Small tables with named rows and columns. After each table, cells are looked up by row and column.

ruf.tsv
	nusid	sib	tuk	fupali	ker	manolig	lomiti	rezene
moded	0.018	0.162	0.715	0.716	0.088	0.855	0.785	0.019
bug	0.157	0.022	0.855	0.856	0.088	0.716	0.786	0.158
zaf	0.717	0.851	0.019	0.019	0.786	0.158	0.088	0.716

What is the nusid of bug in ruf? 0.157
What is the manolig of bug in ruf? 0.716
What is the sib of moded in ruf? 0.162
What is the ker of bug in ruf? 0.088
What is the sib of zaf in ruf? 0.851
What is the manolig of moded in ruf? 0.855
What is the tuk of moded in ruf? 0.715
What is the nusid of zaf in ruf? 0.717
What is the lomiti of zaf in ruf? 0.088
What is the rezene of moded in ruf? 0.019
What is the fupali of moded in ruf? 0.716
What is the ker of zaf in ruf? 0.786
What is the ker of moded in ruf? 0.088
What is the rezene of bug in ruf? 0.158

duz:
	beg	tovem	dep	gisuga	feda	fer	kulani
fumug	112	111	112	113	118	117	113
rik	126	124	119	119	114	114	120
garum	113	112	111	105	123	106	117
tir	153	117	109	102	130	84	93
gerozi	144	127	116	105	121	94	105
savul	105	90	118	138	104	140	157
von	102	101	114	125	118	127	112
duk	112	110	112	112	118	117	113
manut	104	118	107	88	124	104	146
sogibo	117	118	117	120	113	121	117
kesavot	109	40	120	119	95	154	220
nezinon	118	121	116	118	114	117	117
gafunal	112	113	117	113	117	125	109

von, feda -> 118
savul, tovem -> 90
nezinon, tovem -> 121
kesavot, feda -> 95
tir, beg -> 153
nezinon, beg -> 118
gerozi, dep -> 116
gafunal, kulani -> 109
garum, gisuga -> 105
duk, kulani -> 113
tir, tovem -> 117
nezinon, kulani -> 117
gafunal, fer -> 125
fumug, fer -> 117
savul, kulani -> 157
von, kulani -> 112

guz =
           tif  kazelug  sigifes  vomudo  dalal     rir
ridosa   18.90    19.61    20.98   30.17  37.67  -57.74
bana     20.71    19.87    20.98    6.94  -3.43   96.92
virasa   18.33    21.82    22.32   13.76  -4.22   40.26
som      17.13    15.57    20.03   15.96   7.12   61.24
rutisab  20.65    19.12    18.46   23.72  38.56   16.49
vupus    18.43    19.46    19.38   37.48  40.88   -0.32
sokote   20.34    19.54    21.23   12.49  -1.11   23.43
tovuba   20.46    22.28    17.55   12.37  -7.25   63.50
taza     21.25    22.78    21.28   20.25  23.31  -12.86
medur    19.33    18.00    17.85   29.28  62.25   11.65

vomudo of virasa is 13.76
kazelug of som is 15.57
sigifes of rutisab is 18.46
rir of sokote is 23.43
kazelug of taza is 22.78
vomudo of rutisab is 23.72
vomudo of sokote is 12.49
vomudo of ridosa is 30.17
dalal of medur is 62.25
dalal of tovuba is -7.25
dalal of rutisab is 38.56
sigifes of medur is 17.85
kazelug of virasa is 21.82
rir of rutisab is 16.49
rir of tovuba is 63.50
rir of som is 61.24
kazelug of medur is 18.00
kazelug of ridosa is 19.61

dumez
|  | gok | vid |
|---|---|---|
| kopegep | 27 | 161 |
| gos | 138 | 166 |
| siluz | 180 | 142 |
| seta | 71 | 89 |
| dozuten | 97 | 142 |
| lom | 142 | 150 |
| bevu | 101 | 200 |
| kuvima | 159 | 179 |

gos, vid: 166
bevu, gok: 101
bevu, vid: 200
dozuten, vid: 142
dozuten, gok: 97
kopegep, vid: 161
lom, gok: 142
siluz, vid: 142
seta, gok: 71
seta, vid: 89
Row with the largest vid: bevu

Table pemifi
columns: kulof, mafi, buke
lufotub: [133, 112, 209]
rosomas: [148, 102, 173]
ziri: [207, 111, 167]
leg: [97, 17, 112]
dut: [86, 11, 120]

buke of dut = 120
buke of leg = 112
kulof of rosomas = 148
kulof of leg = 97
kulof of ziri = 207
mafi of leg = 17
buke of rosomas = 173
mafi of lufotub = 112
buke of ziri = 167
mafi of ziri = 111

sibil =
         deboz  kobato  piru  fegesu  pobolab
dip        160     106   159      92      125
pumu        76     135    75     103      113
pupenub    143     131   142     114      129
lado       104     114   103     115      100
bokon      127      98   128     120       96
mutunu     156     131   154     130      140
fer         27     158    30     117      192
guz         91     127    93     134      124
zap         98     110    97     110       92

fer, fegesu => 117
pumu, piru => 75
lado, piru => 103
zap, piru => 97
mutunu, fegesu => 130
bokon, kobato => 98
zap, kobato => 110
pumu, fegesu => 103
dip, kobato => 106
guz, piru => 93
Row with the largest kobato: fer

seren.csv
,lim,vogovuv,rukifi,vomurob
nukufe,246,149,220,81
viba,118,130,102,214
tuk,95,108,111,206
pemut,40,198,170,213
bisi,101,175,123,194
rosu,106,126,173,150
budabag,54,228,175,199
liti,145,88,132,157
kilefeb,245,153,207,64

rukifi of liti is 132
vomurob of budabag is 199
rukifi of nukufe is 220
vogovuv of pemut is 198
vogovuv of nukufe is 149
vogovuv of liti is 88
vomurob of tuk is 206
rukifi of viba is 102
lim of nukufe is 246
vogovuv of viba is 130
rukifi of rosu is 173

davop
|  | rasab | givi | gugogaf | poso | silabe | ded | naba | mefimud | feg |
|---|---|---|---|---|---|---|---|---|---|
| dekugev | 0.3 | 0.4 | 0.3 | 0.3 | 0.5 | 0.5 | 0.4 | 0.4 | 0.5 |
| gisuviv | 0.9 | 0.6 | 0.6 | 0.4 | 0.9 | 0.4 | 0.7 | 0.4 | 0.3 |
| gosi | 0.3 | 0.4 | 0.3 | 0.3 | 0.5 | 0.6 | 0.4 | 0.4 | 0.5 |
| nur | 0.5 | 0.5 | 0.4 | 0.3 | 0.5 | 0.4 | 0.3 | 0.7 | 0.5 |
| sifoli | 0.4 | 0.2 | 0.4 | 0.5 | 0.3 | 0.5 | 0.6 | 0.2 | 0.4 |
| vumasu | 0.5 | 0.3 | 0.5 | 0.5 | 0.5 | 0.3 | 0.4 | 0.4 | 0.4 |
| guf | 0.4 | 0.4 | 0.4 | 0.5 | 0.4 | 0.3 | 0.3 | 0.6 | 0.5 |
| lizezut | 0.3 | 0.5 | 0.3 | 0.4 | 0.4 | 0.6 | 0.4 | 0.5 | 0.5 |
| timu | 0.5 | 0.4 | 0.4 | 0.3 | 0.5 | 0.4 | 0.3 | 0.7 | 0.5 |

lizezut, feg => 0.5
timu, silabe => 0.5
sifoli, ded => 0.5
gosi, ded => 0.6
sifoli, gugogaf => 0.4
gisuviv, givi => 0.6
nur, naba => 0.3
vumasu, naba => 0.4
nur, rasab => 0.5
dekugev, naba => 0.4
gosi, mefimud => 0.4
dekugev, feg => 0.5
lizezut, rasab => 0.3
vumasu, gugogaf => 0.5

